grid = ((19, -35, -1, 7, 14, 6, 36, 32, 15, -6, 26, -24), (17, -25, -4, 2, 14, 3, 29, 17, 12, -4, 19, -19), (31, -48, -10, 3, 29, 6, 57, 30, 25, -7, 37, -36), (9, -19, -21, -1, 20, 8, 30, -7, 18, -1, 18, -8), (8, -3, -21, -10, 19, 0, 20, -28, 11, 2, 5, -3), (3, -2, -5, -2, 6, 0, 7, -5, 3, 0, 3, -2), (-9, 24, 1, -7, -7, -6, -21, -24, -10, 4, -18, 13), (4, -12, -21, -2, 16, 7, 22, -12, 15, 0, 13, -3), (12, -30, -5, 8, 12, 8, 29, 27, 15, -5, 23, -17))
Rows and columns are counted from 0.
(0, 0)	19
(6, 11)	13
(5, 7)	-5
(0, 1)	-35
(6, 7)	-24
(7, 3)	-2
(7, 0)	4
(1, 1)	-25
(3, 1)	-19
(5, 5)	0
(2, 9)	-7
(5, 10)	3
(3, 6)	30
(8, 11)	-17
(6, 5)	-6
(6, 2)	1
(1, 4)	14
(4, 1)	-3
(8, 6)	29
(3, 9)	-1
(1, 7)	17
(1, 3)	2
(3, 2)	-21
(2, 10)	37
(1, 6)	29
(4, 3)	-10
(6, 1)	24
(0, 9)	-6
(3, 5)	8
(4, 6)	20
(6, 10)	-18
(5, 0)	3
(7, 5)	7
(4, 0)	8
(7, 10)	13
(8, 0)	12

M =
array([[ -34.39,   47.15,  -19.92,  142.85,  -26.26,   14.28,   53.95,
         105.85,   40.91,  -77.69,   74.19,  -10.31,   13.71,   40.39,
         -28.06],
       [   7.89,   60.36, -218.05,  171.18, -129.10,   22.78,  213.52,
          -5.06,  -72.50,   51.75,  149.24, -152.83,  120.16,   60.41,
         -22.91],
       [  31.67,  -14.62,   56.53,  218.35,   59.66,  167.25,   41.77,
         102.55,   60.25,  -51.77,  -53.58,   -7.92,  130.82,  111.05,
          -2.71],
       [ 110.67,  -16.12,  -82.49,   54.63,   -3.58,  142.72,  153.94,
          32.27,   45.96,    0.84,  -13.85, -140.61,   70.95,  -54.86,
          66.72],
       [ -32.07,   23.88,    9.52,   92.26,   -4.89,   26.70,   72.58,
          23.66,   49.67,  -21.64,   24.49,  -30.91,   18.26,  -18.74,
           9.31],
       [ 147.69,  -12.27,  -74.08,  156.27,  -44.81,   77.89,  174.77,
          10.90,    5.26,   39.50,   36.01, -146.60,  111.12,   36.32,
           7.58],
       [ 228.05,   -2.51,  -49.20,   79.92,   -6.73,  104.91,  189.96,
         -20.91,  -39.79,   33.06,  -40.84, -109.38,  217.55,  119.69,
         106.87],
       [  45.35,   16.80, -105.98,  121.68,   30.34,  160.49,  132.54,
          57.49,   40.25,  -39.03,   37.75, -150.14,   97.14,  -47.90,
          34.72],
       [ -33.87,   21.83,   47.42,  131.95,    4.60,   18.77,   50.09,
          26.77,   45.82,  -20.74,   19.74,   -2.37,   37.72,   28.53,
          -8.47],
       [ 127.28,   29.58,  -65.66,  116.39,  104.33,  200.70,  107.55,
         144.92,   14.42, -120.15,  -71.98,  -68.72,  172.51,   92.04,
          59.84],
       [ -18.82,   15.39,  -30.23,  -34.43,   17.04,   93.49,   38.22,
         -37.01,   29.84,   25.47,   49.07,  -49.50,   53.47,  -73.53,
          99.70],
       [ 162.40,  -18.49,   32.27,  130.19,   31.97,  134.72,  207.74,
          25.20,   81.16,  -55.10,  -99.53, -134.81,  136.86,   -4.57,
         102.18],
       [  -2.54,   38.13,  -81.68,  110.59,  -87.53,   40.58,  213.59,
         -16.01,   -8.80,    8.96,   -3.96,  -80.50,  111.89,   46.76,
          59.54],
       [ 146.88,   -7.15,  -35.67,  106.66,   46.61,   95.46,  156.73,
         -16.23,  -12.02,   40.25,  -64.77, -109.49,  140.25,   45.57,
          24.63],
       [ -28.05,   40.13, -128.42,   50.85,   84.00,  130.89,   63.29,
          87.99,   39.44,  -59.68,   37.72, -111.41,    5.68, -110.98,
         -13.70],
       [ 164.65,  -10.09,    9.07,  224.87,   88.38,  179.16,   58.48,
         182.70,   66.60, -116.46,  -17.60,  -73.99,  126.47,   98.95,
         -15.39]])
M[0,-15] = -34.39
M[-1,-12] = 224.87
M[:, 14] = [-28.06, -22.91, -2.71, 66.72, 9.31, 7.58, 106.87, 34.72, -8.47, 59.84, 99.70, 102.18, 59.54, 24.63, -13.70, -15.39]
M[11,14] = 102.18
M[:, 1] = [47.15, 60.36, -14.62, -16.12, 23.88, -12.27, -2.51, 16.80, 21.83, 29.58, 15.39, -18.49, 38.13, -7.15, 40.13, -10.09]
M[9,11] = -68.72
M[15,-5] = -17.60
M[9,-2] = 92.04
M[-14,11] = -7.92
M[15,-7] = 66.60
M[-2,14] = -13.70
M[:, 4] = [-26.26, -129.10, 59.66, -3.58, -4.89, -44.81, -6.73, 30.34, 4.60, 104.33, 17.04, 31.97, -87.53, 46.61, 84.00, 88.38]
M[7,-7] = 40.25
M[:, 3] = [142.85, 171.18, 218.35, 54.63, 92.26, 156.27, 79.92, 121.68, 131.95, 116.39, -34.43, 130.19, 110.59, 106.66, 50.85, 224.87]
M[15,-3] = 126.47
M[-11,3] = 156.27
M[2,8] = 60.25
M[9,-12] = 116.39
M[-10,-5] = -40.84
M[-4,3] = 110.59
M[14,12] = 5.68
M[-8,-3] = 37.72
M[:, 2] = [-19.92, -218.05, 56.53, -82.49, 9.52, -74.08, -49.20, -105.98, 47.42, -65.66, -30.23, 32.27, -81.68, -35.67, -128.42, 9.07]
M[-14,-3] = 130.82
M[-8,-12] = 131.95
M[-8,-4] = -2.37
M[:, -7] = [40.91, -72.50, 60.25, 45.96, 49.67, 5.26, -39.79, 40.25, 45.82, 14.42, 29.84, 81.16, -8.80, -12.02, 39.44, 66.60]
M[12,-10] = 40.58
M[7,13] = -47.90
M[-4] = [-2.54, 38.13, -81.68, 110.59, -87.53, 40.58, 213.59, -16.01, -8.80, 8.96, -3.96, -80.50, 111.89, 46.76, 59.54]
M[5,9] = 39.50
M[11,-10] = 134.72
M[12,-5] = -3.96
M[-7,-7] = 14.42
M[14,-14] = 40.13

A =
-24,8,-10,0,10,-1,-11,0,4,1,22,-16,4
-6,3,23,-7,6,5,-33,-3,5,38,-23,5,5
-6,5,-6,-12,-17,11,-8,-12,11,-7,-24,-13,18
-20,-4,-21,12,19,5,14,6,-11,20,11,9,-11
-30,-2,-4,0,30,7,-26,32,-11,8,-16,-55,-15
38,-7,-15,-12,2,12,37,-2,-8,-11,7,66,-2
-7,28,28,-4,-2,9,1,-8,-11,-11,3,-6,-11
10,14,-1,23,-1,-4,-3,20,5,-5,7,27,9
-4,9,0,-7,18,4,-10,0,3,6,6,-16,-5
-9,-32,-4,-10,8,1,2,14,0,-21,-6,-43,0
Rows and columns are counted from 0.
(0, 0) = -24
(9, 8) = 0
(2, 8) = 11
(7, 9) = -5
(2, 9) = -7
(0, 6) = -11
(6, 9) = -11
(1, 3) = -7
(5, 9) = -11
(3, 1) = -4
(9, 6) = 2
(4, 5) = 7
(5, 3) = -12
(6, 3) = -4
(9, 0) = -9
(8, 8) = 3
(0, 11) = -16
(4, 2) = -4
(1, 4) = 6
(3, 5) = 5
(9, 12) = 0
(6, 2) = 28
(4, 1) = -2
(3, 10) = 11
(0, 1) = 8
(2, 11) = -13
(4, 8) = -11
(8, 2) = 0
(7, 11) = 27
(1, 2) = 23
(8, 1) = 9
(3, 7) = 6
